Rows are one point carried round by a steady rotation, each followed by how many ticks it has turned.
The counts run from 0 to 556.
[137 140 135 111 137 124 137 148 111 118 153 128 158 109 113 104 186 129
 100 146 144 138 121 126 191  90 144 157 175 195 183 124 160 133  86 165
 131 134 116 141 111 126  95 112 145  99 119 102 153]
311
[141 114  89 121 155  92 146 122 142 100 102 163 134 131 118 130 108 145
 100  89 107 153  46 157 111 108 175 108  96 167 154 134  89 119 126 137
  84 129 121 119 137 113 143 124 153 134 120 111  98]
444
[118 107 121 140  91 135 126 100 127 123 187 170 140 108 104 145 123  96
  89 159 123 125 132 145 111 126 137 139 123 184 196 147 133 116 130 115
 123  97 100 115 154 139 120 170 121 115  73  93 147]
522
[135 131  97  97 197 118 123 111 168 131 105 149 135 148 162 145  92 120
 101  86 102 139  70 152  87 131 135  97  90 152 104 135 113 143 165 139
  84 153 123 109 152 108 150 131 171 140 152 117 113]
447
[157 101 187 102 117 150 129 109 128 148 122 132 163 126 180 154 149  75
 106 140 126 148 124 166 112 127 116 149 141  97 114 108 111  99 136 107
  84 152 101 116 147 142 120 184 164 155  97 134 144]
206
[104 116 146 126 111 174 119  94 143 130 158 160 119 106 157 146 113  58
 105 155 121 111 137 124  73 132 119 136 112 165 134 129 137 133 170 103
 123 147  92 111 163 121 136 153 143 145  81  92 176]
514
[138 127 147 108 160 120 127  82 112 151 143 117 158 100 149 154 188 163
 124 169 109 108 107  98 137  98 120 182 131 188 129 110 115 144 159 182
 129 142 141 170 132 140 115 159 143 121  90 133 160]
273
[145 141  85 147 106 112 140 119 123 106 174 131 136 111  97 116  94 119
  89  99 147 118 129 138 156 129 139 137 149 158 166 121 183 113 119  58
 131 108 101  99  90 109 101 109 111  73 142  90 138]
94
[122  81 147 137 105 135 105 104  96 110 151 151 152  94 138 140 147  96
 106 124 115 140 100 199 139  88 152 152 154 119 120 128  76  92  93 103
  90 119 128 147 132 112 106 188 113 114 115 115 102]
215
[139 135 118 111 156 103 156 119 161 144 126 178 127 151 152 128  70 130
  90 114 101 157  84 147  95 139 126  91  97 139 121 124  70 129 147 145
  99 121 124  60 158 131 140 149 143 152 116 144 130]
454
[150 169 104 136 112 121 201 115 110 103 143 168 117 120 114 118  96 163
 132 154 117 148 121 122 133 113 149  99 157 166 147  98 125 135 133 109
 126 128 107  93  86 115 128  81 122  70 106 127 161]
69
[133 106  89 153 180 158 122 111 135 118 164 143 142 127 118 168  92 117
  99 138  88 110  95 178  79 113 132 130 104 131 115  94 126 127 168 122
  94 165 127 161 145 101 113 163 144  86 127  92 124]
488
[ 89 158 106 108 154 136 102 120 151 126 185 156 108 106 145 132 142 148
 115 143 113 122  80 100 127 176 110 125 113 209 119 148 103 158 155 159
 137 129 149 106 103 105 133 175 137 117 118 117 148]
12
[ 99 157 180 101 142 155 147 107 126 157 163 117 119  99 178  89 154 123
 129 188 135 126 148 107 100 125  80 166 140 169  98 124 110 182 121 175
 146 155 130 114 119 124 114 126 123 138 134 135 176]
290
[123 107 154 113 141 127 119  93 145 170 143 141 155 105 178 120 142 111
 135 175 102 122 137 160 107 107  81 121 101 156  88 161  75 165 171 138
  89 140 146 140 136 169 126 169 161 131 103 145 144]
236
[143 132 124 114 151 106 159 117 125 133 106  89 117  93 142 111 106 119
 116  96 121 119 110 109 128 112 185 155 151 106 119  76 156 122  99  99
 108 201 152 109  85 100 125  80 107 107 164  97 128]
379
[109 106  95 152 170 170 107 119 123 117 163 139 118 144 141 149  72  70
  79 116 103 109 105 170  90 126 126 156 113 123 139  95 124 100 141 105
 101 163 141 134 177 117  92 152 141 126 135  88 109]
476
[128  84 166 110 124 142 106  83 120 139 133 148 167  97 172 170 165  88
 114 117 123 120  92 160 147 115 130 152 141 136 102 129  98 102 147 101
  91 140 121 138 152 109 124 196 149 155  97 120 148]
218
[112  98 104 135  94 138 101 112 123 113 181 161 132 100  94 141 123  87
  89 157 124 119 135 158 108 114 150 128 133 182 195 139 145 111 132 120
 124 112  94 132 149 138 104 167 115  92  82  79 137]
523
[162 148  98 122 142 108 124  99 153 140 166  92 134 123 150 154 108 127
 105  94 126  89 122 137 139 150  97 141 122 141 116 119 199 138 160  59
 121 143  92 112  67 121 123 126 148  91 159  97 138]
102
[122 161 135  82 173 141 110 139 141 150 168 103 160 123 162 129 182 118
 102 133 133 107 133 108 187 121 104 162 159 174 137 124 182 158 125 161
 133 162 124 132 115 125 100 134 161 114 151 105 171]
314
[ 97 105 132 131 107 161 122 106 122 100 156 158 109  91 127 139 104  45
 107 160 128 121 140 149  51 111 155 118 125 154 146 128 132 133 136 110
 110 153  89 137 148 101 118 141 110 109 103  80 146]
512
[119 160  85 122 151 167 145 104 127 124 178 129  96 147 163 158 122 153
 111 127 104 120 100  83 180 154  92 166 146 183 148 100 144 113 153 115
 150 143 150 105 120 124 105 121 166 121 105 109 154]
49
[100 104 127 142 148 140  88 110 100 140 175 103 121  98 141 126 153 117
 116 156 114 101 130 150 135  94 102 188 147 162 121 113 109 143 105 152
 129 134 171 165 129 147  63 175 112 101 137 100 110]
264
[122 101 159 113  97 121 123  97  93 133 142 138 134  98 132 124 157 102
 112 169 115 129 136 126 135  86 142 174 169 161 167 115 100 106 104 150
 116 118 150 130 157 170  79 170 106 134  69 127 135]
256
[111 118 122 123  90 141 128  80 110 111 147 137  72  98 151 148 147 123
 136 174  75 131 111 153  93 113 149 145 142 173 143 133 126 127 104 132
 149 150  82 162 105 146 132  92 130 113  78  93 146]
553
[152 125 109  90 122  79  97  88 132 134  94 129 138 157 181 124 102  87
  92  64 124 112 111 124 114 121 113 123 134 173 125 134 167 123 175  87
 117 111  78 109 130 155 131 103 141 147 144 124 116]
139
[136 138 156 120 136 148 167 116 109 115 133 116 119  86 138  99 173 142
 136 202 126 145 136 130  93  83 128 162 139 181 140 117 104 157  98 188
 127 162 128 155 102 136 118  99 133 109 112 118 151]
287
[156 115 132 144 120 134 177  94 135 118 142 176 142 109  96 162 109 136
 113 175  90 145  92 149  65 110 156 117 104 144 146 107  99 116 155 132
  96 145 106 134 140 112 156 152 129 100  70 118 152]
498
[159 124 119 119 152 149 169 118 149 123 107 156 110 153 155 127  73  99
  79 134 101 162  95 142  79 124 130 116  90 134 155 113  97 101 137 126
  90 155 123  88 177 162 130 114 167 165  95 125 131]
461
[150 102 143 153 111 121 127 103  82  91  83 157 157 130 145 111 118 115
  99  99 127 146  72 172 100  80 139 134 129 169 131 121  86 102 137  96
 106 120  83 172 141 114 138 112 138 147 130 123 102]
178
[109 132 125 109 124 139 108  67 146 162 188 124  93 115 170 172 138 146
 126 175  71 115 123 149  94 164 104 143 117 132 103 129 138 153 122 138
 143 142  91 116  99 147 135 149 133 111  99 113 162]
544
[136 121 130 153 136 123 100 125 108 124 127 158 174 143 154  94  92  96
  84 100 140 139 103 196  90 102  84 111 115 149  94 121  92 152 152 105
 107 103  92 143 139 108 112 159 118 116 173 140 102]
186
[128 156 101 112 148 144 151 149 148  93 156 141  91 107 127 106 134 135
 120 187 105 155 110 125 103 121 117  99 108 211 159 150 125 147 134 178
 122 158 137 124  93 149 117 112 160  95 100  96 129]
21
[140 117 134 144 146 131  96 110 102 107 101 140 161 138 174 115 108  81
  94  93 132 120  91 178  80  85 104 117 126 163  85 117 107 133 159 102
 106 141  88 179 140 104 132 131 135 138 166 119 105]
180
[172 121 100 116 129  61 102 112 117 133 104 122 141 154 136 129  96 123
  89  88 113 145 115 179 100 110 138 117 154 132 126  95 139 122 123 111
 103 104  75 119 105 164  96 125 112  94 164 119  78]
149
[ 88 149 117 121 151 149 147 136 125 127 154 122  94 105 181  76 121  96
 125 114 130 121 136 113 172 102 125 130 153 155  98 149 119 170  89 111
 132 177 159 121  95 113 107  57 131 110 169  96 150]
343
[115 152 102 114 131 113 136 131 137 112 171 173 114 102 110 121 146 166
 115 158 110 156  78 116 139 146 134 117 109 216 170 152  97 137 132 173
 133 119 149 108 107 123 136 155 134 112  85 116 141]
14
[166 154 130  98 149  72 174 135 137 171 111 131 179 135 132 111 114 139
 102 102 120 132 133  86 188 115 155 129 145 151 157  98 163 122 133 128
 117 150 154  83 121 164 120  94 130 112 119 135 163]
364
[183 116 171 119 133 133 130 126 136 153 111 146 189 152 168 126 127  86
  84 138 126 149 119 167  89 120  81 125 109 131 113 113 117 126 163 115
  91 140  85 130 147 161 127 155 173 147 126 144 139]
194
[131 173  78 117 170 136 138 105 122 102 156 139 120 125 130 159 113 148
 128 135 105 110 101 118 135 122 128 113 157 181 103  88 165 145 166 130
 121 165 119 137  86  90 110  96 151  60 139 105 155]
59
[146 167  74 135 136 129 160 113 105  94 154 158 117 124 105 157 119 174
 123 135 102 135  89 117 159 113 153 119 162 191 160  95 139 116 144 132
 129 134 124 133  99 102 110  99 151  75 106 110 151]
57
[117  94 169 128 123 164 100 107 127 149 165 126 147 116 176 152 128  88
 109 131 125 127 118 184 117 132  93 163 137  95  77 114 100 110 120  92
  92 143 131 119 138 126 105 195 138 142 132 126 126]
211
[123 118 102 151 158 132 129 107 131 126 174 171 141 110  96 156  84 135
 115 149  91 131 102 187  67 128 139 118 102 123 104  96  98 139 142 133
  97 135 124 125 130  96 124 181 106  75 128 111 140]
494
